In the data rows, the value 500 means zero.
Here are some points:
[618. 509. 238. 680. 262. 801. 765. 676. 416. 426. 567. 703. 448. 372. 664. 558. 490. 725. 443.
 565.]
[643. 563. 313. 584. 370. 725. 704. 335. 248. 513. 572. 460. 449. 317. 482. 687. 401. 659. 401.
 441.]
[562. 212. 400. 698. 377. 780. 512. 517. 245. 382. 620. 524. 567. 399. 430. 477. 536. 614. 416.
 598.]
[437. 431. 596. 744. 499. 543. 359. 430. 309. 222. 635. 593. 709. 451. 664. 585. 610. 361. 443.
 465.]
[733. 388. 340. 473. 465. 721. 708. 649. 688. 617. 526. 386. 457. 470. 449. 451. 617. 712. 523.
 791.]
[480. 503. 681. 488. 447. 557. 571. 725. 758. 653. 416. 442. 708. 407. 450. 367. 589. 613. 552.
 575.]
[530. 487. 667. 446. 478. 438. 375. 354. 465. 610. 531. 296. 401. 545. 502. 506. 546. 475. 500.
 615.]
[397. 506. 513. 569. 658. 320. 426. 252.  55. 326. 531. 419. 355. 447. 496. 569. 221. 302. 414.
 328.]
[451. 719. 356. 268. 551. 245. 408. 483. 554. 495. 293. 556. 417. 746. 470. 573. 400. 460. 476.
 275.]
[252. 739. 431. 448. 606. 498. 400. 617. 677. 329. 602. 604. 551. 496. 592. 509. 449. 489. 586.
 450.]
[543. 502. 478. 554. 472. 765. 623. 544. 250. 591. 559. 535. 464. 526. 496. 528. 435. 625. 609.
 487.]
[575. 350. 626. 589. 387. 474. 580. 700. 558. 499. 527. 567. 621. 261. 749. 367. 672. 470. 329.
 566.]
[385. 535. 883. 263. 869.   0. 234. 379. 780. 497. 437. 470. 532. 668. 374. 396. 331. 300. 670.
 501.]
[540. 348. 298. 586. 265. 873. 581. 570. 392. 589. 656. 457. 295. 265. 613. 621. 635. 723. 482.
 478.]
[643. 539. 734. 531. 392. 619. 460. 685. 816. 439. 593. 597. 625. 529. 539. 317. 586. 402. 671.
 678.]
[421. 558. 626. 516. 692. 281. 341. 354. 452. 520. 504. 534. 474. 361. 556. 576. 517. 430. 511.
 380.]
[398. 433. 517. 395. 700. 491. 468. 472. 603. 488. 557. 429. 443. 515. 575. 429. 410. 621. 380.
 532.]
[338. 744. 632. 247. 594. 281. 389. 703. 727. 393. 341. 608. 591. 651. 675. 454. 613. 526. 591.
 429.]
[558. 277. 284. 712. 327. 584. 607. 505. 500. 536. 571. 467. 375. 439. 604. 611. 567. 602. 452.
 628.]
[554. 502. 579. 665. 445. 637. 553. 576. 520. 572. 550. 649. 627. 358. 559. 481. 553. 554. 528.
 455.]
[346. 626. 776. 319. 663. 120. 457. 484. 615. 406. 444. 517. 467. 826. 376. 583. 364. 301. 561.
 470.]
[661. 330. 466. 441. 374. 766. 604. 535. 596. 519. 511. 506. 459. 488. 410. 490. 499. 696. 503.
 638.]
[499. 352. 384. 546. 327. 673. 624. 324. 188. 671. 636. 323. 252. 370. 407. 625. 388. 597. 458.
 530.]
[459. 433. 516. 585. 367. 503. 523. 560.  56. 305. 612. 415. 577. 467. 452. 335. 363. 492. 461.
 499.]
[687. 435. 656. 438. 471. 543. 486. 762. 842. 548. 561. 691. 578. 602. 642. 451. 671. 526. 512.
 638.]
[590. 658. 333. 424. 679. 495. 500. 454. 529. 585. 485. 443. 514. 546. 494. 462. 529. 560. 393.
 440.]
[430. 484. 705. 603. 475. 627. 430. 631. 550. 594. 597. 452. 557. 562. 598. 418. 576. 448. 479.
 569.]
[421. 714. 803. 389. 553. 191. 397. 603. 665. 403. 358. 578. 620. 671. 531. 388. 354. 190. 574.
 455.]
[491. 585. 543. 520. 507. 378. 471. 569. 577. 505. 472. 494. 512. 201. 434. 436. 579. 473. 497.
 443.]
[574. 409. 564. 480. 494. 619. 482. 645. 622. 492. 591. 500. 533. 548. 574. 493. 472. 607. 533.
 601.]
[437. 601. 572. 302. 739. 283. 294. 478. 522. 492. 343. 347. 356. 649. 591. 493. 519. 382. 593.
 394.]
[508. 368. 588. 608. 429. 541. 465. 588. 440. 342. 581. 375. 432. 572. 606. 529. 471. 586. 590.
 587.]
[513. 507. 754. 637. 502. 409. 289. 363. 523. 542. 500. 533. 618. 537. 404. 609. 492. 290. 468.
 566.]
[486. 378. 547. 762. 313. 850. 491. 511. 451. 403. 740. 700. 584. 242. 573. 424. 580. 538. 487.
 472.]
[570. 570. 126. 674. 280. 771. 701. 417. 440. 678. 474. 392. 394. 369. 431. 581. 610. 600. 344.
 457.]
[544. 509. 281. 544. 313. 697. 737. 520. 478. 632. 520. 405. 353. 456. 528. 584. 541. 644. 477.
 711.]
[474. 483. 611. 443. 442. 527. 321. 357. 408. 507. 484. 491. 541. 378. 369. 431. 399. 412. 494.
 409.]
[513. 558. 441. 393. 441. 714. 511. 536. 283. 600. 502. 315. 357. 658. 422. 362. 491. 641. 585.
 483.]
[490. 351. 527. 462. 370. 739. 676. 652. 417. 495. 513. 532. 611. 432. 612. 414. 513. 542. 477.
 513.]
[520. 459. 405. 539. 393. 548. 662. 619. 815. 468. 473. 487. 518. 455. 336. 587. 684. 536. 499.
 675.]
[546. 611. 278. 468. 440. 721. 839. 634. 661. 521. 539. 434. 557. 505. 595. 338. 608. 632. 548.
 590.]
[672. 223. 555. 922. 223. 859. 691. 597. 514. 715. 788. 399. 505. 374. 566. 562. 522. 716. 500.
 700.]
[534. 528. 398. 533. 421. 404. 571. 582. 454. 261. 454. 445. 415. 330. 296. 541. 604. 480. 625.
 417.]
[555. 319. 125. 546. 628. 479. 532. 462. 199. 417. 520. 378. 407. 404. 516. 537. 494. 510. 416.
 429.]
[499. 546. 459. 275. 544. 548. 415. 486. 557. 503. 384. 519. 576. 408. 477. 422. 620. 602. 547.
 430.]
[595. 513. 571. 427. 619. 448. 380. 449. 843. 677. 527. 679. 452. 713. 461. 528. 638. 492. 547.
 653.]
[440. 568. 828.  80. 838.  80. 192. 529. 625. 409. 397. 454. 545. 609. 530. 287. 345. 374. 515.
 315.]
[512. 397. 667. 765. 320. 603. 331. 545. 354. 372. 645. 582. 603. 271. 570. 544. 607. 364. 435.
 388.]
[500. 655. 590. 326. 648. 381. 498. 502. 702. 436. 352. 514. 531. 606. 509. 495. 570. 359. 484.
 570.]
[523. 377. 569. 645. 341. 604. 560. 395. 406. 494. 616. 435. 391. 491. 604. 591. 493. 449. 435.
 573.]
[521. 452. 541. 618. 673. 278. 402. 401. 582. 447. 472. 511. 331. 641. 472. 509. 397. 451. 472.
 544.]
[474. 375. 652. 585. 334. 724. 553. 467. 365. 573. 657. 367. 580. 466. 469. 501. 455. 635. 589.
 470.]
[591. 410. 374. 582. 428. 449. 398. 334. 455. 374. 578. 393. 366. 560. 414. 533. 529. 446. 384.
 586.]
35 more points follow, each with its number after it:
[504. 653. 230. 319. 654. 464. 658. 529. 582. 613. 361. 600. 346. 554. 624. 637. 478. 631. 506.
 635.] 0
[609. 384. 134. 610. 193. 847. 714. 557. 318. 417. 621. 646. 484. 346. 569. 580. 597. 709. 461.
 432.] 1
[406. 449.  95. 474. 721. 378. 530. 209.   0. 530. 460. 400. 369. 208. 402. 488. 249. 273. 262.
  93.] 2
[484. 607. 488. 307. 513. 623. 570. 356. 440. 773. 535. 502. 439. 443. 500. 585. 481. 497. 421.
 594.] 3
[486. 307. 505. 607. 433. 747. 442. 350. 281. 664. 611. 408. 479. 270. 386. 453. 415. 543. 513.
 497.] 4
[513. 473. 678. 582. 332. 747. 459. 684. 605. 493. 628. 467. 602. 511. 658. 517. 538. 490. 621.
 599.] 5
[532. 275. 999. 681. 337. 562. 397. 852. 655. 458. 678. 643. 808. 484. 568. 350. 638. 616. 601.
 519.] 6
[448. 477. 321. 725. 340. 720. 620. 295. 223. 501. 464. 501. 519. 312. 297. 515. 559. 634. 546.
 583.] 7
[543. 557. 712. 501. 471. 406. 443. 594. 739. 618. 422. 544. 558. 437. 342. 449. 690. 525. 537.
 498.] 8
[475. 381. 596. 672. 450. 712. 487. 378. 221. 441. 675. 507. 532. 475. 524. 482. 403. 411. 347.
 542.] 9
[575. 505. 314. 465. 353. 715. 672. 414. 522. 567. 600. 429. 400. 321. 553. 478. 630. 711. 567.
 565.] 10
[457. 343. 478. 612. 333. 530. 565. 551. 479. 467. 562. 510. 565. 418. 420. 516. 587. 509. 555.
 445.] 11
[606. 386. 674. 502. 521. 511. 410. 521. 847. 560. 439. 646. 461. 530. 434. 583. 575. 496. 588.
 656.] 12
[681. 295. 403. 856. 303. 733. 778. 558. 472. 505. 680. 525. 426. 358. 552. 579. 503. 550. 314.
 599.] 13
[464. 571. 746. 326. 539. 270. 308. 428. 677. 442. 483. 579. 601. 647. 614. 395. 384. 400. 501.
 437.] 14
[424. 329. 592. 740. 414. 742. 518. 442.  78. 397. 647. 583. 680. 451. 579. 382. 414. 524. 466.
 322.] 15
[381. 559. 459. 469. 587. 284. 285. 217. 355. 509. 347. 438. 333. 698. 298. 572. 361. 483. 507.
 474.] 16
[498. 656. 327. 411. 472. 446. 580. 477. 344. 528. 510. 499. 370. 552. 540. 607. 563. 572. 450.
 539.] 17
[371. 679. 681. 372. 535. 275. 462. 645. 597. 450. 426. 508. 476. 661. 509. 402. 405. 297. 575.
 427.] 18
[395. 634. 645. 313. 597. 340. 410. 484. 540. 320. 312. 592. 542. 840. 693. 433. 409. 317. 622.
 360.] 19
[404. 729. 314. 228. 586. 282. 504. 193. 668. 540. 406. 467. 320. 631. 511. 717. 527. 411. 472.
 454.] 20
[571. 341. 406. 514. 422. 698. 562. 484. 543. 633. 492. 526. 401. 480. 455. 581. 507. 594. 484.
 483.] 21
[645. 364. 275. 560. 278. 644. 546. 583. 539. 692. 488. 504. 515. 487. 541. 517. 697. 763. 404.
 580.] 22
[619. 377. 605. 446. 482. 532. 334. 537. 645. 612. 440. 434. 412. 590. 429. 457. 525. 744. 436.
 565.] 23
[570. 602. 112. 306. 417. 605. 863. 594. 708. 550. 415. 339. 344. 619. 607. 838. 458. 640. 523.
 715.] 24
[540. 730. 302. 390. 397. 575. 678. 537. 613. 494. 313. 526. 555. 664. 592. 717. 648. 555. 582.
 622.] 25
[305. 753. 770. 206. 738.  27. 317. 658. 730. 395. 296. 530. 695. 675. 343. 381. 444. 221. 708.
 347.] 26
[357. 675. 806. 288. 683.   0. 334. 661. 767. 315. 331. 536. 569. 843. 526. 413. 309. 256. 784.
 372.] 27
[501. 388. 376. 527. 545. 496. 429. 450. 360. 575. 562. 397. 347. 483. 478. 604. 432. 682. 453.
 470.] 28
[372. 463. 782. 689. 561. 341. 452. 479. 464. 460. 646. 629. 728. 371. 384. 428. 631. 308. 453.
 384.] 29
[438. 537. 541. 445. 527. 456. 427. 529. 605. 531. 456. 509. 414. 406. 445. 581. 585. 476. 587.
 555.] 30
[609. 517. 569. 511. 358. 642. 517. 580. 612. 582. 372. 562. 590. 508. 465. 530. 673. 699. 706.
 626.] 31
[475. 490. 666. 568. 519. 387. 346. 480. 272. 320. 585. 609. 659. 318. 454. 434. 380. 322. 464.
 360.] 32
[413. 224. 565. 544. 667. 239. 270. 163. 294. 589. 545. 457. 263. 442. 344. 514. 376. 566. 467.
 451.] 33
[633. 503. 409. 483. 340. 679. 620. 608. 537. 403. 487. 472. 511. 568. 623. 494. 642. 658. 529.
 631.] 34
Which two of these numbered points are nearest to each point below, looking only along the 3 directions in which the first points spread most? Their numbers follow each, nearest first.
[588. 589. 244. 341. 624. 558. 560. 435. 429. 643. 272. 534. 465. 363. 498. 386. 527. 504. 326.
 511.] > 17 3
[368. 755. 330. 282. 561. 203. 451. 275. 691. 608. 311. 454. 383. 810. 399. 495. 381. 559. 587.
 450.] > 20 0
[582. 531. 348. 493. 476. 570. 559. 636. 347. 506. 492. 422. 546. 485. 486. 499. 468. 581. 551.
 384.] > 3 28
[231. 579. 719. 399. 554. 198. 510. 533. 366. 281. 545. 416. 552. 435. 414. 460. 534. 379. 572.
 349.] > 19 14
[398. 551. 858. 365. 694. 296. 260. 611. 536. 329. 487. 712. 764. 708. 503. 341. 538. 394. 556.
 377.] > 14 18
[638. 386. 148. 680. 392. 948. 742. 365. 376. 666. 622. 451. 291. 386. 471. 641. 571. 652. 375.
 537.] > 1 7
[580. 685. 254. 426. 502. 613. 728. 564. 726. 657. 430. 461. 472. 565. 607. 664. 557. 662. 448.
 593.] > 25 24
[430. 655. 803. 370. 588. 372. 359. 629. 720. 382. 454. 601. 632. 634. 557. 365. 469. 543. 690.
 535.] > 14 18
[658. 456. 223. 509. 461. 685. 718. 378. 456. 599. 500. 537. 410. 488. 422. 584. 563. 651. 414.
 500.] > 10 21
[461. 468. 386. 605. 454. 625. 753. 442. 483. 611. 707. 488. 493. 507. 489. 583. 378. 635. 426.
 489.] > 21 10
[365. 464. 237. 575. 473. 485. 679. 539. 161. 502. 551. 336. 485. 535. 593. 484. 480. 617. 397.
 405.] > 28 7
[431. 478. 572. 445. 582. 419. 480. 391. 658. 537. 427. 554. 365. 469. 397. 495. 497. 508. 484.
 460.] > 30 23
[585. 385. 511. 527. 434. 613. 612. 448. 452. 636. 421. 434. 439. 640. 503. 601. 343. 624. 490.
 565.] > 3 21
[616. 357. 650. 538. 365. 554. 388. 543. 803. 622. 520. 468. 455. 446. 450. 514. 582. 670. 559.
 664.] > 31 12
[401. 825. 240. 204. 522. 399. 572. 487. 531. 743. 235. 387. 397. 703. 332. 458. 348. 462. 552.
 522.] > 20 0
[451. 597. 596. 473. 589. 354. 433. 545. 520. 523. 284. 407. 540. 443. 298. 450. 484. 216. 548.
 536.] > 18 19
[373. 426. 572. 446. 569. 363. 441. 478. 479. 462. 546. 401. 517. 528. 452. 517. 441. 468. 546.
 440.] > 30 18
[232. 702. 514. 345. 713. 260. 363. 421. 366. 422. 379. 602. 626. 390. 601. 412. 422. 380. 480.
 172.] > 19 16
